(in the rows, 128 means zero)
One turn moves each row of this set onto another row. After a few examples, where does it send each row asked below?
Q_73: [131 143 136 120 118 115 123 129  95 133 148 146 100 113 131 104 140 127
 146 124 150  83 150 134  99 131]
Q_762: [134 125 128 130 105 149 100 127 129 150 125 113 109 124 125 111 133 102
 164 179 173 137 152 167 137 161]
Q_331: [141 135 150 137 108 128 124 139 131 145 138  90 130 102 165 107 127 130
 133 138 103  97 154 153  92 123]
Q_145: [127 126 138 145 140 156 143 138 163 143 109 112 116 144 145 114 143 105
 138 130 138  93 114 126 106 111]
Q_173: [ 95 120 125 108 123 178  96 151 145 149 113  92 149 134 134 119 120 102
 125 154 144 152 113 136 116 138]
Q_980: [104 129 132 112 135 117 102 149 155 133 172 115 139 126 142 119 145  87
 155 167 107 117 139 127 117 114]
Q_210: [154  95 125 136 112 120 117 140 143 122 141 124 166 123 120 127 130 112
 145 149  93 113 111 141 138 126]
Q_988: [121 133 131  87 110 138 123 124  94 132 138 119 139 123 123 119 156  82
 123 146 115 133 135 156 121 118]
Q_828: [128 115 102 119 110 145 111 135 129 118  92 119 136 122 134 104 128 134
  84 147 129 121 120 145  91 142]
Q_234: [ 90 103 137 125 140 143  71 154 124 103 150 139 145 114 105 117 125 120
 125 145 133 136 114 114 121 147]
Q_626: [101 120 132 147 132 149  94 143 149 141 121 116 108 133 140 113 100 131
 151 131 174  95 133 126  93 163]
Q_864: [143 118 137 127  90 163 117 162 110 168 141 113 108 123 101 113 128 106
 140 128 154 155 155 140 126 141]
Q_168: [138  97 171 149 121 159  83 161 152 144 149 125 176 119 117 116 137 121
 141 149 145 119 117 129 118 114]
Q_282: [143  89 177 136 138 143  79 148 136 137 146 123 135 119 125 127 131 141
 124 168 143  95 163 141 102 159]
Q_977: [163 110 138 116 130 120 120 154 120 129 138 126 127 115 134 114 133 160
 140 182 101  98 146 126 122 143]
Q_619: [125  95 132 108 110 149 125 137 131 144 121 123 114 153  90 109 157 113
 170 110 144 117 148 150 122 141]
Q_529: [ 97 140 141 115 132 141  98 133  97 138 125 152 128 136 105 114 138 114
 116 199 144 103 132 144 117 130]
Q_393: [118 113 171 153 130 164 100 133  96 110 103 111 132 114 126 105 120 153
 134 143 132 100 124 141 106 141]
Q_928: [111 139 144 136 133 130 111 149 141 174 172 150 122 111 124 124 124  94
 101 126 145 104 138 131 110 140]
Q_371: [129 117 103  96 104 133 103 138 149 145 125 130 124 113 124  85 151 143
 159 133 166 131 141 155 123 161]

Q_828 -> Q_529
Q_234 -> Q_980
Q_282 -> Q_168
Now these:
Q_371 -> Q_762
Q_626 -> Q_173

One turn moves each row of this set onto another row. After a few examples, where does it send each row asked below?
Q_579: [123  95  85 171 134  71 131  91 135  99 114 134 158 133 132 189 124 100
 113 154 164  95 104 139 123 137 124 157 111]
Q_822: [153 122  94 152 117  84 156  75 127 117  68 104 135 103 161 193  85 113
 123 122 164 112 103 176  99  98 145 140 156]
Q_22: [144 132  80 185 148  78 144  67 112 127  98 125 128 133 149 199 101 123
 125 137 119 103  90 155 102 108 130 144 139]
Q_237: [ 88 109 103 149 140 122 140  85 142 123 103 118 143 114 173 207 157  93
 112 153 149 100  84 181  50 124 140 152 127]
Q_793: [118 112 154 130 155  98 111 106 127 128 116  96 142  90 152 182 121  72
  99 148 145 114  92 179  83 121 170 149 107]
Q_493: [147 116 102 173 128  94 121 123 132 110 126 157 141 133 156 192 127  92
 104 140 157 107 110 151  96 102 140 159 132]
Q_459: [107 128 100 112 116 111 126  85 104 111 128  85 137 115 172 153 103  88
 110 154 132 139 122 149  90 143 160 151 123]
Q_534: [130 107  59 154 141 107 162  72 138 128 104 121 140 133 167 208  85  94
  98 163 140 116  95 211 107 132 147 161 134]
Q_790: [ 92 114  75 150 143 106 155  89 137 129  98 105 142 120 171 189 124  96
 106 171 148 116 107  95 107 129 136 147 134]
Q_874: [125  71 111 133 143  92 167  86 118 124  97  89 142 142 176 189 108 112
  92 133 119 133 142 156  71 133 160 129 115]
Q_94: [116 120  90 176 136  63 134  95 160 129 117  83 120 122 163 174 113  74
  71 180 120 107 102 155 108 120 129 139 122]
Q_685: [141 130  75 141 127  79 153  73 111  85  97 113 115 100 138 211 111 113
 112 108 158 115 104 181 118 108 137 142 138]
Q_719: [104 113 139 124 154  80 115  92 175 121 105 118 134  87 174 189 114  74
 120 144 155 135  98 168  93 117 176 165 119]
Q_634: [135 131  97 132 150  83 143  71 155  86 114  79 143  88 144 163  89 112
  87 148 143 147  95 178 110 138 159 143 129]
Q_539: [114 110  94 149 143  65 154  84 141  87 121 115 141 133 168 199 123  83
 100  75 148 122 138 164  85 130 147 152 126]
Q_85: [ 56 108  92 143 141 105 147  70 134 120 126 105 139 120 171 180 133  90
  99 186 130  95  95 161  90 130 155 158 123]
Q_368: [128 105 131 111 138  91 174  68 119 107  89 111 166  93 168 193  86  86
  84 158 107 141 102 153 111 125 157 146 125]
Q_101: [132 136 138 132 153  78 120  80 163  98 105 110 138  90 145 205  95  83
  73 155 137 129  98 201 102 125 151 136 142]
Q_314: [156  85 130 135 133  86 152  99 130  90 128 102 157 122 164 193 143  80
  85 133 148  97 107 143 109 126 154 153  97]
Q_422: [148 103 128 122 123  87 148  80 118 141  97 104 172 106 148 212 106 129
  87 153 125 130 118 177 102 111 161 144 149]
Q_545: [ 79  93  66 149 149 102 145  85 133 120 108 112 137 117 164 198  91 101
  95 154 106 110 118 111  74 130 142 140 126]
Q_853: [126 125 116 176 136  81 133  79 109 114 105 135 119 123 176 204  89  83
 123 146 104 107 123 132 124 101 143 136 138]
Q_812: [122 125 114 149 174  53 132  52 126 140 120 114 133  94 190 212 138  75
 105 145 130 112  89 188 107 124 152 147 144]
Q_523: [126 111  75 151 133 109 146  73 138 111 104 119 140 110 162 188 118  99
 117  92 125 114  62 140  56 127 149 134 135]
Q_723: [ 73 112  78 148 142  61 138  75 144  96  93  76 139 122 170 184 139 109
 126 126 146 120 103 172  75 131 158 118 123]
Q_901: [139 116 125 135 118  94 126  85 134  86  97 141 104  94 168 216 118  74
 105 145 145 123 114 154  99 124 145 104 106]
Q_659: [ 48 113 122 147 144  50 146  85 149 117 104 106 137 119 174 191 105  96
  92 114 137 127  95 169  86 124 156 142 123]

Q_94 -> Q_534
Q_22 -> Q_101
Q_459 -> Q_523
Now these:
Q_539 -> Q_314
Q_368 -> Q_723
Q_237 -> Q_853
Q_685 -> Q_793
Q_790 -> Q_822
Q_422 -> Q_659

